Here are some points:
np.array([0, -5, 28, 58, -8, 4, 16, -41, 60, -3, -8, -42, -46, -20, -42, -24, -32, -19, -44, 4, -9, -4, -56, 67, -21, -19, 30, -29, -51, 1, 76, 42])
np.array([-18, 4, -19, -7, -23, -2, 13, 6, 4, 0, 7, 5, -4, 19, 40, -9, -35, 19, 24, -25, -45, 23, 27, -13, 8, 37, -29, -14, 35, 3, -21, 4])
np.array([32, 30, 34, -45, -11, 19, -73, 62, -7, -20, 18, 8, 43, 4, 29, -35, 12, 16, -3, -46, -12, -1, 42, 17, -45, -10, -14, 13, 29, -8, -27, 22])
np.array([-21, -46, 31, 31, 33, 31, -28, 0, 19, 24, -14, -30, 19, 7, -36, -18, -35, -14, -29, -49, -24, -9, -3, 29, -27, -19, 15, 45, -15, -5, 38, 22])
np.array([-24, -40, -22, -10, 12, 28, -14, 14, -1, -6, 21, 2, -7, 27, -16, -56, -9, 31, 3, -46, -30, -6, -6, 29, -1, -19, -6, -11, 11, -29, -18, 4])
np.array([50, -31, 22, 5, 21, 60, -23, -41, 34, 24, -32, -10, 52, -26, 11, 59, -3, -14, 15, 51, 14, 8, 33, 20, -7, -16, 36, 33, 8, 36, 29, 54])
np.array([-44, -29, 28, 19, 12, -16, 22, -18, -7, -9, -5, 23, -63, 13, 11, 9, -53, 22, 9, -19, -57, -6, 12, -16, -54, -10, -44, -32, 35, 15, 3, 19])
np.array([47, 22, -28, 2, -61, -31, -11, 53, 22, -29, -32, 32, 4, -17, 34, 32, -18, -34, 38, 42, -42, 5, -11, -45, 34, -13, -38, 36, -6, 24, -12, -22])
np.array([6, -40, -22, -66, -38, 57, 22, -3, -51, -26, -58, 38, 4, 39, -27, -29, 53, 22, -3, -19, 55, -1, 15, -13, 46, 16, 18, 39, 14, 62, 23, -40])
np.array([-39, 48, 31, -42, 15, 19, 33, -56, -34, 3, 10, 14, -34, -55, 34, -21, -35, -37, 15, -16, -51, 8, -44, -24, -19, -10, -41, -32, 38, -14, -30, -28])
np.array([-36, 48, -19, 2, -35, -2, -20, -30, 16, -62, -64, 52, 34, -37, 29, 32, -20, -28, 0, 45, -27, 5, -6, -36, 40, 37, -53, 33, 41, 15, -39, -61])
np.array([38, -20, 34, 43, -11, 1, -43, -47, 40, 15, 7, -18, -66, -11, -30, 50, -29, -8, -44, 28, -54, -12, 15, -4, -36, -57, 9, 45, -33, -38, 59, 40])
np.array([-12, 72, 42, 8, 15, 16, 4, 3, 25, 9, 4, -15, 66, -26, -24, -26, 53, -11, 9, 7, 61, -4, 12, 43, -1, 49, 33, -34, 14, -11, -3, 10])
Here are 10 more points, each followed by its number:
np.array([17, -26, -2, 16, -17, -7, 16, 56, 10, 18, -8, -1, 7, 45, -13, -6, -65, 16, 0, 4, -45, -4, -6, -24, -33, 8, -44, -8, 8, 27, -45, 7]) 0
np.array([-18, 36, 39, 25, -20, -25, 30, -30, 4, 3, 15, -1, -31, -8, -51, -26, 21, 16, -56, -11, 14, -12, -6, 34, -10, -1, 3, -14, -33, -35, 17, -25]) 1
np.array([-27, 51, -37, 28, 74, -16, 25, -15, 31, 77, 83, -83, 1, 63, -39, -29, 0, 19, -29, -40, 5, -1, 50, -13, -42, -72, 83, -52, -68, -70, -62, 66]) 2
np.array([38, 39, 42, 28, 39, -10, -34, 23, 13, 9, -38, -39, 22, 21, -39, 44, -20, 51, -44, 51, -15, -15, 18, 43, -63, -37, 30, -23, -39, -20, 50, 51]) 3
np.array([38, 1, -37, 43, -14, -7, 16, 23, 16, -6, 1, -21, -1, -64, -7, 41, -23, -43, -12, 42, -9, 11, -38, 5, 26, -19, -14, -17, -48, 21, 56, 7]) 4
np.array([-39, -14, 16, -16, -17, 51, 36, -56, -10, -15, 1, -1, 37, 54, 11, 29, 56, 45, 27, 37, 41, -12, 36, 29, 34, 16, 47, 13, 29, 15, 11, 28]) 5
np.array([-15, -49, -52, -16, 12, 1, 16, -24, 10, -3, -8, -4, 13, -40, 14, -44, 24, -37, 24, -46, 32, 14, -3, -27, 37, 5, -8, 39, -15, -5, 17, -37]) 6
np.array([-12, 1, 13, 5, 3, 19, 7, 3, -1, 3, -5, 41, -25, -5, 52, 41, -6, -2, 30, 25, 29, 5, 18, -27, 20, -28, 3, 7, 2, 54, 11, 28]) 7
np.array([-12, -40, 39, -37, 0, -25, -11, 0, -46, 3, 7, 38, 10, -34, 46, -29, -50, -37, 9, -34, -21, -12, -47, -27, -19, 8, -41, -17, 52, -55, -36, -11]) 8
np.array([-30, -31, 7, -31, 9, -28, -11, 9, -13, 9, 7, -10, 1, 30, -16, -24, -47, 10, -3, -13, -51, -18, 9, 5, -54, -7, -17, 7, 38, 12, -56, -40]) 9
Which three of these numbered points are nearest to each point below, looking only along the 4 directions in which the first points spread most? Their numbers follow each, nearest first.
np.array([56, -14, 36, 46, 45, 66, -37, -39, 55, 68, -67, -42, -43, 7, -63, 47, -9, -28, -18, 48, -27, 88, 15, 73, -60, -37, 42, 42, -36, -41, 0, 40]) > 3 4 1
np.array([-3, 16, 4, -51, 56, -25, 39, 3, -37, 56, -14, 38, 46, -49, 11, -18, -50, -64, 12, -16, -33, -4, -38, -27, -19, 49, -26, -29, 44, -35, -59, -52]) > 8 9 6
np.array([-21, -11, 34, -42, -50, -10, 19, 14, -16, -15, 57, 38, 34, -55, 2, 3, -41, -25, 12, 10, -36, -1, 36, -27, -19, 16, -47, -26, 26, -5, -33, -28]) > 8 9 0
np.array([-15, -26, 34, 13, 18, -40, -31, -21, 16, 0, -17, -10, -52, -26, -54, 0, 33, -34, -53, 4, 52, -6, -9, 46, 14, -22, 24, 51, -59, 9, 64, -11]) > 3 4 1
np.array([-3, -5, 39, 25, 0, -16, -20, 26, 52, -18, -8, -45, -25, 36, -66, 35, 41, 36, -44, 4, 44, -27, -32, 49, -27, -10, 47, 10, -24, 24, 47, 40]) > 3 1 5
np.array([23, -43, -14, -19, -14, -7, -8, 26, 4, 0, 1, -7, 16, -37, 2, 32, -3, -52, 18, 37, -21, -1, 30, -42, 5, -10, 0, 39, -18, 15, 20, -13]) > 7 4 6
np.array([-21, 24, -58, 22, 45, -7, 16, 3, 22, 24, 54, -42, 19, -32, -51, -24, 15, -52, -44, 1, -9, -1, -3, -1, -13, 2, 50, -58, -68, -58, -53, -5]) > 1 2 3
np.array([20, -14, 28, 11, -32, 51, 25, -39, 46, -26, 4, 17, -72, 66, 46, 15, -44, 51, 50, -2, 8, -12, 42, 37, -1, -37, -41, -29, 17, 54, 11, 54]) > 0 9 7
np.array([9, -20, 28, 40, -8, 37, -17, 26, 16, 21, -23, -33, -69, -34, -57, -6, 24, -37, -53, -34, 8, -24, -56, 61, 14, -57, 33, 7, -36, -29, 53, 19]) > 3 1 2
np.array([-56, -40, 31, 11, 27, 1, -25, 35, -1, -9, 1, -30, 40, 1, -45, 12, 41, -14, -41, 13, 38, -4, 30, 26, -10, 25, 9, 54, 26, 42, 32, -34]) > 5 6 7
np.array([41, 1, 54, 25, 12, 10, -78, 29, -10, 24, 7, 20, -52, -67, 20, 21, 6, -46, 30, -2, 14, -1, -9, -42, -4, -54, 30, 63, -9, -47, 23, 45]) > 4 7 3
np.array([12, -8, 28, 22, 6, 66, -25, -12, 28, -18, 1, -15, -57, 4, -42, 35, -18, -22, -32, 40, -27, -12, 6, 31, -39, -57, 6, 4, -30, 12, 50, 34]) > 3 4 1
np.array([-9, -29, 36, 5, -14, 1, -5, 29, -7, -9, 7, -15, 52, 24, 23, 59, 59, 25, 21, 45, 35, -4, 21, 17, 26, 8, 6, -5, 20, 59, -12, 28]) > 5 6 7
np.array([23, 33, -17, 37, -26, 4, 42, 17, 46, -6, 21, -18, -16, 51, 8, -44, 35, 51, -9, -46, 11, -4, -62, 43, 40, 58, -14, -70, 2, -32, -18, 40]) > 1 6 9
np.array([-9, 24, 36, -16, 15, -22, 22, -65, -10, 6, -17, 8, -63, 54, 32, 35, -29, 39, 12, 7, -12, 2, -38, 2, -10, 2, -8, -40, 11, 15, 35, 54]) > 0 1 9
np.array([-15, -5, 42, -10, -29, -10, 4, -50, -22, -23, 24, 11, -49, 1, 55, 44, 35, 36, 50, 16, 35, -15, 21, -39, 23, -7, -11, 19, -18, 42, 14, -5]) > 7 6 0
np.array([-27, -17, -55, -28, -23, -31, -28, -3, -10, -6, -40, 17, -22, 19, 32, -41, 18, 19, 41, -37, 14, 11, 42, -27, 58, 10, 0, 42, 29, 59, -24, -52]) > 6 7 0
